cols: Z P Y N X C A
[101  95 172 138 134  76 188]  kago
[133 135 144 127 112 140 118]  Loba
[ 89 129 148 164  92 188 104]  Rugar
[ 89 128 148  97 112 111 190]  pila
[149 103 133 164 149 130 111]  Gufuz
[121 109 129 140 137 100 148]  Gufab
[ 60 145 150  61  94 111 218]  sezu
[ 60 145 150 105 117 119 144]  donu
[133 132 131 127 127 128 116]  funo
loc: [95]
kago, 1
col: [ 60 133]
Z
tail: [ 89 128 148]
[ 97 112 111 190]
tail: [133 135 144 127]
[112 140 118]

cols: V Q E D
[137 115 132  86]  gufa
[143 117  36  86]  fup
[ 66 147 207 118]  fute
[151 131 139 152]  rak
[146 122 114  86]  Vilaf
[137 133 115  86]  Zuto
[177 137  77 178]  vuzot
[124 130 104 121]  Gidek
order: [137  86 115 133]
Zuto
key -> tag
[137] -> K_664
[86] -> K_109
[117] -> K_470
[115] -> K_285
[147] -> K_419
[114] -> K_26
join gufa 1: 
K_285
loc: [131]
rak, 1
asked: [177 137  77 178]
vuzot

cols: K W J B M U R G S H
[ 94 106 167 197  95 192 110 199  96 147] = Besit
[138 136 135 131 136 132 133 130 135 115] = mozak
[139 146 111  94 130  97 133 144 135 148] = sidut
[140 136 120 111 140 113 135 109 140 119] = Dubo
[139 137 142 144 136 143 133 143 135 102] = tid
[ 94 138 167 197  95 192 110 115 139 110] = dito
[139 126  96  74 150  79 145  69 153 133] = Kovup
tail: [ 94 138 167 197  95]
[192 110 115 139 110]
col: [131  94 111 144 197]
B
loc: [137]
tid, 1
loc: [150]
Kovup, 4
col: [111 120 142 167  96]
J
col: [144 109]
G
tail: [133 143 135]
[102]

cols: zenum fomi sige Kib biz
[150 136 109 125 126] = lifu
[166 136 109 123 139] = kolon
[201 136 109 120 151] = bipes
[150 136 109 125 147] = nimi
[150 136 109 125 124] = vif
asked: [201 136 109 120 151]
bipes
asked: [150 136 109 125 124]
vif

cols: solem valuz sunag ribu Zirek
[123 148 153 158  79] : rubif
[149 172  76 162 136] : Lav
[131 127  78 133 161] : tolik
[140 174 128 109 121] : lir
[140 161 115 202 120] : dabuv
[140 114 147 133 110] : mevu
[125 145  75 139 101] : Gifan
[139 115 125 158  79] : Risez
[140 115 125 145 142] : Sota
tail: [140 115 125]
[145 142]
loc: [162]
Lav, 3

cols: Ros sotez kebok pusu Loga Pifab zuzi Dena Nifu
[ 50  59 164  53  87  83 196  63 209]  ruzok
[144  99 204 196  90 100 178  87  46]  mab
[143 119 162 211 178 145  63 153  78]  Seb
col: [209  46]
Nifu
order: [209  63 196  83  87  53 164  59  50]
ruzok

cols: Bepa vufef tos Konad
[ 96 121  96  77] -> Sagok
[130 185  97  83] -> Zuge
[154  80 173  43] -> zokis
[130 186 138  57] -> Risu
tags:
[130] -> K_70
[98] -> K_674
[97] -> K_447
[96] -> K_864
[138] -> K_888
[173] -> K_193
[137] -> K_537
join Zuge 2: 
K_447
loc: [77]
Sagok, 3
col: [130 154]
Bepa
asked: [154  80 173  43]
zokis
tail: [185  97]
[83]
loc: [97]
Zuge, 2
tail: [130 186]
[138  57]

cols: Dap sese nas Kuf
[173 116  98 100] -> tilun
[117  82 157  49] -> ven
[ 90  84 139 106] -> Pena
[117  82  99  70] -> Fafe
loc: [100]
tilun, 3
col: [173 117]
Dap

cols: fabe dimuv telok lini latim Pofi
[147 120 148 122 131 121] : mavid
[128 137 124 136 144 130] : Kiram
[ 93 155 133 142 183 125] : noda
[116 113 140 129 113 148] : Reb
[108 127 129  95  59 131] : Fazum
[ 97 145 136 132 167 123] : Nabi
loc: [120]
mavid, 1
col: [136 142]
lini
tail: [108 127 129  95]
[ 59 131]
tags:
[120] -> K_59
[131] -> K_382
[127] -> K_843
join Fazum 1: 
K_843

cols: fufal bar sabim bodel bevu Zure ked Saso
[170 201  60 151  86  89 152 169] : Funi
[170 128 180 179  59  87 113 164] : lod
[170 127 208  73 104  57 177  43] : Sasa
[170 201  60 151 177  77  59 102] : Moruk
[170 197 111 136 105 163  33  95] : fol
[170 127 208  73  93 122 194  92] : lokaz
[170 127 183 174  56  91 115 172] : Bag
[170 174  69 112 194 112  70 149] : kezok
col: [201 128 127 201 197 127 127]
bar
loc: [86]
Funi, 4
asked: [170 127 208  73  93 122 194  92]
lokaz
key -> tag
[61] -> K_6
[171] -> K_562
[183] -> K_925
[170] -> K_927
[59] -> K_450
[60] -> K_96
join Moruk 2: 
K_96
asked: [170 127 208  73 104  57 177  43]
Sasa

cols: Meri giru futo nebef Tol pezis teku rur Dusu
[188 126 106 120 130 132 133  48  81] = sobuz
[142 158 114 128 133  56 165 172  95] = rogan
[188 126 106 120 141 128  99 128 109] = mek
[153 144 132 100  89 127 100 105 128] = bab
col: [188 153]
Meri
col: [81 95]
Dusu

cols: kes Sez lozog Narib fazu
[111 142 132 136  99]  Giz
[123 160 133  87 186]  mizu
[127 126 152 161 172]  tevez
[138 171 133 123  52]  pove
[161 126 125 172 108]  viseb
[208 123  92 150 179]  dusos
[ 51 160 106 119  76]  Zodof
[197  92 111 144 161]  lati
[104  99 102 184  78]  pez
[161 127 125 172 152]  meko
[ 43 143 141 141  92]  ruv
[ 91 129 127 125 145]  Fodi
loc: [91]
Fodi, 0
col: [172 141]
Narib
loc: [102]
pez, 2
col: [184 172]
Narib
order: [152 125 127 161 172]
meko
tail: [161 127 125 172]
[152]
col: [186 172  52 108 179  76 161]
fazu

cols: vusa lamuk serop goteb sop mur dokod dapi riz Sugit
[109 157 131 131 164  84  87 162  84  65] -> Ziv
[124 159 115  88 198 154  84 162 116 164] -> neke
[130 177 180 128 103  94 130 126 128 130] -> gata
[116 198 154 124 164  84  88 162 116 159] -> Mifof
[136  83 107 133  91 160 105 136 147  66] -> lona
tail: [ 88 198 154  84]
[162 116 164]
order: [131  84 109 157 162  84  87  65 164 131]
Ziv
tail: [164  84  88 162]
[116 159]
order: [159  84 116 154 124 162 116  88 164 198]
Mifof
loc: [107]
lona, 2

cols: pivo loti meli Zeg nefe dibo sorob Nat
[137 126 137 122 113 142 141 121] = fune
[112 134 139 121 134 124 147 116] = pili
[121 135 130 128 112 144 127 138] = fura
[115 128 103 150 156 105 123 123] = tegi
[ 37 165 125 135 168  90 157 120] = dig
[103 132 117 135 167  90 122 124] = dutoz
[117 128 113 143 151 109 137 114] = baz
[135 132 145 111 101 151 118 147] = kube
[ 97 136 120 132 161  95 117 132] = gidu
[131 131 142 115 109 144 125 139] = nepet
[127 132 132 125 115 141 122 139] = Dovin
[132 133 146 110 102 150 116 149] = niram
loc: [167]
dutoz, 4
col: [128 150 135 135 143 111 132]
Zeg
asked: [103 132 117 135 167  90 122 124]
dutoz
asked: [137 126 137 122 113 142 141 121]
fune
key -> tag
[137] -> K_992
[120] -> K_973
[117] -> K_74
[132] -> K_486
[142] -> K_28
join Dovin 2: 
K_486
tail: [135 167  90]
[122 124]
order: [109 115 144 125 131 139 142 131]
nepet

cols: vusus ves Foto mono
[115 137 166  91] = Saza
[107 163 133 139] = Damu
[110 145  71 155] = tur
[ 71 154 145 110] = kipe
[106 137 131 125] = das
order: [ 91 166 137 115]
Saza
tail: [145  71]
[155]
tail: [ 71 154]
[145 110]
order: [ 71 110 145 154]
kipe
loc: [163]
Damu, 1
col: [163 145 154 137]
ves
Table of tags by key:
[138] -> K_121
[110] -> K_362
[154] -> K_955
[111] -> K_459
[139] -> K_123
join kipe 3: 
K_362

cols: pano Muzud Pok fozet gop Fipob Nebu
[143 105 131 134 108 104 107]  tipe
[114 138 123 114 112 116 114]  vot
[114 138 123 114 112 164 129]  gef
[115 106 121 105  48 166  95]  suma
[128 139 132 136 153 124 137]  mor
[121 106 105  48 115 165  95]  Gupiv
[116 139 126 113 134 150 132]  pilo
[147 122 134 144 163  96 135]  Vope
order: [ 96 122 134 135 144 147 163]
Vope
asked: [143 105 131 134 108 104 107]
tipe
order: [ 95 166  48 105 121 106 115]
suma

